One turn or mirror swaps these rows in pairs. Which row does each one swap with?
z34: [ 28   0  12  -2  12  -2  -3  -1  -9  17   7   5   1  -2   3 -10  19   4
   0  -9  -7  -1  -8  11]
z519: [ 19   4   9 -11  10 -17  -7  -3  -2  22  15  -1  -7  -1   1   9   3   4
  -9 -14  -1  -1 -16   7]
z621: [  4   6   3 -11   8  19  -1  13  -6 -16  21  -9   4  -8  -3  12  13  10
   9  12  -6 -19 -11  12]
z704: [ -1   5  -2  -7   6  15   3  14   2   1  22  -5   2   1  -2   9  12  10
  14  17   2 -27 -12   9]
z344: [  8   1 -15  -8  14  20  -7  12  -4   2  23  -8   2   7  -6  14  -5  14
  15  -2  -9 -13 -13  16]
z548: [  3   7  -4  -8   6  22   2  13   4  -1  20 -10   3   2  -5   5  20   5
  15  12  -5 -23  -8  10]
z357: [  8   3  -8   5   5  -3  -1  12   5  -4  21  -4  -1  -7 -11   5   5   9
  15  13  -8 -30 -11   8]
z452: [ 16   1   6   0  10  17   3   9  -6   5  12   3   6   0   1 -10  25   8
  14  10  -6 -17  -5  12]
z821: [ 23   6   6 -11  10 -10  -9  -4   0  20  13  -7  -6  -2  -1   6  10  -2
  -8 -20  -8   3 -11   9]
z616: [ 19   4   2  -7  14  -4  -6   4  -7  21  11  -3  -2 -19   3  14  18   5
   6 -16  -1   7 -16   7]
z766: [ 21   3  -1   2   8 -25  -8   0   2  10  16  -2  -8  -9  -9   5  -1   5
  -1  -8 -10 -11 -13   7]
z671: [ -1   2  -6  -7   6   4   3  12   0 -14  23  -9   4   7  -1   4  21  10
  12  12 -11 -19 -14   4]
z42: [  8   6  17  -9   4  15   1   7  -5  -4  25   3  -5  13   8  14  12   5
   7   6 -18 -24  -7  11]
z300: [  4   5   2 -11   4  18   1   7  17   1  21  -2  -2 -12 -11  14  20   5
  14  10  -5 -19 -13   9]
z232: [ 23   7   8 -11   9 -17  -7  -2  -4  17  14  -1   0   4   4   4  -8   7
   0 -15  -7   0 -14   7]
z491: [  6   5  -5  -5  12  17   1  15  -3   7  16  -4   4 -17   1  14  24   9
  22   5   1 -10 -15   8]
z468: [ 18   6  23 -11   6  -2  -4  -2  -7   7  22   5  -9  11   9  14   7   1
  -5 -11 -20 -11  -9  10]
z397: [ 16   2   3 -10   9 -23  -6  -3  -4   4  17  -7  -4   4   2   4  13   5
  -7 -15 -14   2 -16   3]
z26: [  5   7  -1  -8   6  13   2  14   0  -2  21  -4   8   7   2   4   0  13
  21  14  -5 -24 -11   8]
z377: [ 20   4  10 -14   7  -7  -6  -6  13  17  16   0  -9 -14  -8  15  13   1
  -4 -14  -7   1 -15   8]
z263: [ 18   0  -9 -10  16   3 -12   3  -6  13  19  -6  -3   6  -5  14 -11  10
   3 -19 -11   1 -15  15]
z672: [ 22   5  12 -14  11 -11 -10  -3 -10   2  15  -6  -3  -9  -1  11   5   4
 -12 -17  -9   4 -14  10]

Swapped with z232: z26
Swapped with z672: z621
Swapped with z42: z468
Swapped with z491: z616

